Rotation paths and how fast each direction turns (deg/step):
Each turn is a multiple of 5 degrees from 10 to 175, or 0.
Each row of a path follows its step; steps can be skipped.
Rotation 1:
step 0: [-23   5  -6  31  21  34  16  18   8  11  -1  19 -15  29   8   8  10 -17
 -17   8  17  26 -14 -11 -21 -33  19  14 -22  39  -7]
step 1: [ 12  -9   5  17 -13  17  18  -3   1  37 -14   5 -13  14 -22   1   4  -7
  48  38   1 -16  38   6 -10 -11  12  -9  29 -12 -29]
step 2: [ 37  -4   1  13  -4  22 -10 -33 -39 -23 -16  -3 -23 -17  15 -18  17   7
  14 -36  -7  16   5   5  -4  32 -15 -17  25  -7  -5]
step 3: [-13  -2  35 -10  29 -23  18 -10  -2   6  12  26  13 -10  30   9  21  31
   2 -32  -6   2 -39 -12   2   5   7  23  -1  20 -27]
step 4: [-36  -9 -21 -24  -6  -1  -1   7  13   8   9  22   4   6 -16  26  10  23
   2   0 -41 -24  43  -5  22  -2  20 -11  -9  37   7]
step 5: [ 46   8 -16 -10 -30  23 -11  17   1 -15  -5   1 -14  53  14  20 -21 -16
 -13   0   2  11   8  -8 -11   1   0  -6  19  39  15]
step 6: [  7   9  37  -1  11   2   6 -33  21  23 -36 -36   4  33   7   3   3  11
  -7  -9  19  -4  -7   2 -20 -24  22   6  35 -24  -3]
step 7: [-30  -9   3  20   1  30   7  -8 -21  -6   0 -14  12   8  -8 -28  27  66
  14   5  -2  18  10  13   2  16   7 -20 -23 -16  12]
step 8: [ 14 -18   9  12  12 -15 -22   5   2 -12  36  25  13  15   2  -3  -8  10
  28  34  -5  14 -23   1  20  55   4  10  16  26  -5]
step 10: [-29   9   1 -16 -25  14  50  25 -18 -20 -12  -8   7   4  23 -13 -32  13
 -14 -14 -12  13   9  10 -26 -21  -7  18  11  17  26]
[ -1  -3   7  -8  -5   3  13 -16   6   1   0  11   2  -6   9   6  -3  -6
  -7   8   3  -2   1  -7   6  14  -2  -5 -10   4  11] : 70
[-12  -9   1   9 -15  -2  -1   5  -5  10  -5   2   7  -2  -5   5   4   2
 -13   5  -1   6  -7  13   6   4   6  -2  -5   8 -12] : 100
[  8   7  -3   0  -4 -10   0  11   2  -1   3  -5   3  -8  -5   2   6 -12
  -6   1   4  -4  -2   2  10  -4 -10   3 -17 -18   2] : 0
[-13   2   4   4  -7  -2  11   6   9   8   9  -2  -4   6  -2  -3  -2   2
  20  -8  -2   1   8   7  -3   2   0   0 -16   4   6] : 110
[ -8  -5  -1  -3   0   5  -6 -15  12  -3   5  -6  -5  -2  -4  -2   3  -9
  -3  -5 -12  -5   8  10  12  -3  12  -3   5 -11  -4] : 145
